(in the rows, 128 means zero)
Named moves (each a turn or a mirror), then the moves between two rows, first move first; the first pair answered:
nesel:
[128 145 136 123 168 104 152 105]  ->  [151 174 141 116 117 151 130 121]
[122  88 139 132  55 154 101 183]  ->  [ 87  46 132 143 133  88 135 159]
[150 125 127 130 110 140 122 127]  ->  [135 110 125 133 141 115 134 117]
[138 151 121 117 123 133 159  95]  ->  [138 149 120 118 127 130 161  93]
lilek:
[148 119 145 116 136 173 106 135]  ->  [146 153 141 144 156 114 132  92]
[126 131 137 120 134 133 136 147]  ->  [145 119 127 128 145 132 119 125]
[141 137 112 128 161 115 126  86]  ->  [108 155 134 102 132 133 160 148]
[ 89 182 150 125 105 107 183 164]  ->  [154  85 121 113 120 191  77 148]
rir:
[107  95 124 124  88 129 109 161]  ->  [ 96  81 122 133 119  97 124 145]
[ 92 107 142  98 193 119 180 155]  ->  [106 194 148 128  82 104 174 152]
[137 168 125 131 116 183 189 140]  ->  [121 134 120 129 172 156 203 126]
sef:
[153 171 129 129 109 148 125 103]  ->  [145 156 125 133 152 125 138  86]
[144 112 112  99 137 156 112 119]  ->  [149 127 114 100 126 156 112 115]
[110  91 124 158 121  70 118 119]  ->  [102  76 125 149 112  85 113 137]
[140 157 117 144 176 105 156 106]  ->  [116 108 118 124 190 120 153 138]
Pairs:
Each pair is two moves apart.
[130 116 107 116 134 128 142 131]  ->  [140 132 107 120 118 135 135 128] : nesel sef
[ 86 176 125  98 133 179 149 181]  ->  [143 116  86 131 188 168  77  97] : lilek nesel
[ 90 111 137 131 101 130 142 183]  ->  [ 86 125 133 149 122  84 160 150] : sef nesel
[161  96 128 125 134 144  78 132]  ->  [155  90 129 124 131 141  78 140] : nesel sef
[146 137 143  95 112 175 135 133]  ->  [110  89 141  97 154 132 152 135] : rir sef
[124 166 126 144 122  87 160  99]  ->  [135 161 132 118  75 153 136 148] : sef rir
[134  73 103 135 132 153 104 128]  ->  [124  71 101 142 145 125 112 113] : sef nesel
[103 114 133 149  96 110 136 147]  ->  [129 107 123 156  91 124 108 127] : lilek sef
[114 152 134 132 110 109 145 132]  ->  [117 104 123 135 144 102 128 118] : lilek rir
[151 133 125 103 107 171 105 131]  ->  [158 153 118 124 147 130 123  82] : sef sef
[103  77 131 135 141  83 142 133]  ->  [112  62 128 132 144  95 128 129] : lilek lilek
[131  97 117 146 144 102 119 120]  ->  [136  85 120 131 144 132 108 135] : rir rir
[151 102 110 152 137  93  72  71]  ->  [157 106 109 147 139 105  69  70] : nesel sef
[111 140 142 115  99 138 138 150]  ->  [107 120 141 108 113 141 137 156] : rir sef
[131 136 146  82 155 189 161 174]  ->  [109 193 143 134 125  87 191 132] : nesel rir
[ 91 130 144 137 162  68 170  96]  ->  [115  85 146  91 196 157 140 125] : nesel rir
[151 180  97 109 148 144 139 114]  ->  [131 160 105  88 147 158 147 150] : nesel lilek
[109  79 133 113 146 140 150 148]  ->  [151 106 114 148 148 118 124  82] : nesel lilek
[125 165 130 119 158 121 160 113]  ->  [152 153 127 106 131 173 122 126] : nesel lilek
[106  84 141  84 124 187 127 185]  ->  [175 159 115 157  73 141  83  81] : lilek rir
[140 192 143 106 165 150 173 114]  ->  [161 154 137  91 164 194 133 122] : rir lilek
[106  97 128 120 163  92 149 145]  ->  [172 133 113 146 122 119  95  97] : nesel lilek
[116 151 139 123  80 129 146 143]  ->  [ 92 116 137 120 118 102 159 144] : nesel sef
[132 161 114 181 101  71 152 110]  ->  [ 96  70 120 135 163 104 159 163] : lilek rir
[119  99 122 150  98  88  99 124]  ->  [123 122 124 158 111  72 117 107] : rir lilek
[132 118 124 114 155 143 120 143]  ->  [123 132 130 119 116 139 123 160] : rir lilek
[106  94 129 127 140 129 118 135]  ->  [124 135 130 131  97 149 107 135] : lilek nesel
[114 147 134 119 110 123 147 145]  ->  [116 132 134 109 121 138 145 154] : nesel rir
[ 93 111 127 129  99  96 133 167]  ->  [122  95 112 147 100  95  95 133] : lilek rir
[127 186 132 148 126 134 158 101]  ->  [119 160 131 144 165 122 167  95] : rir rir
[138  84  89 148 131 100 110 110]  ->  [114 147 113 130  71 116 148 161] : lilek nesel
[115  83 129 122 103 140 104 157]  ->  [114  77 120 144 132  95 110 117] : lilek sef
[136 166 114 171 113 108 163  78]  ->  [157 166 119 146  76 178 137 113] : sef nesel
[114  89 121 124 176 104 136 123]  ->  [128 116 127 115  83 155 108 163] : sef sef
[105  80 123 108 128 138 129 162]  ->  [110  85 118 123  96 126 110 156] : rir lilek
[153 121 105 145  77 108  82 113]  ->  [104 158 128 125  74  91 149 159] : sef lilek
[139 145 125 135 118 102 133 118]  ->  [137 106 125 114 156 126 131 132] : rir nesel
[133 150 125 160 180  70 150  83]  ->  [ 80 139 151 120 149  95 183 172] : lilek rir
[139 118 127  87 182 165 143 132]  ->  [151 151 131  90 127 188 130 143] : rir rir
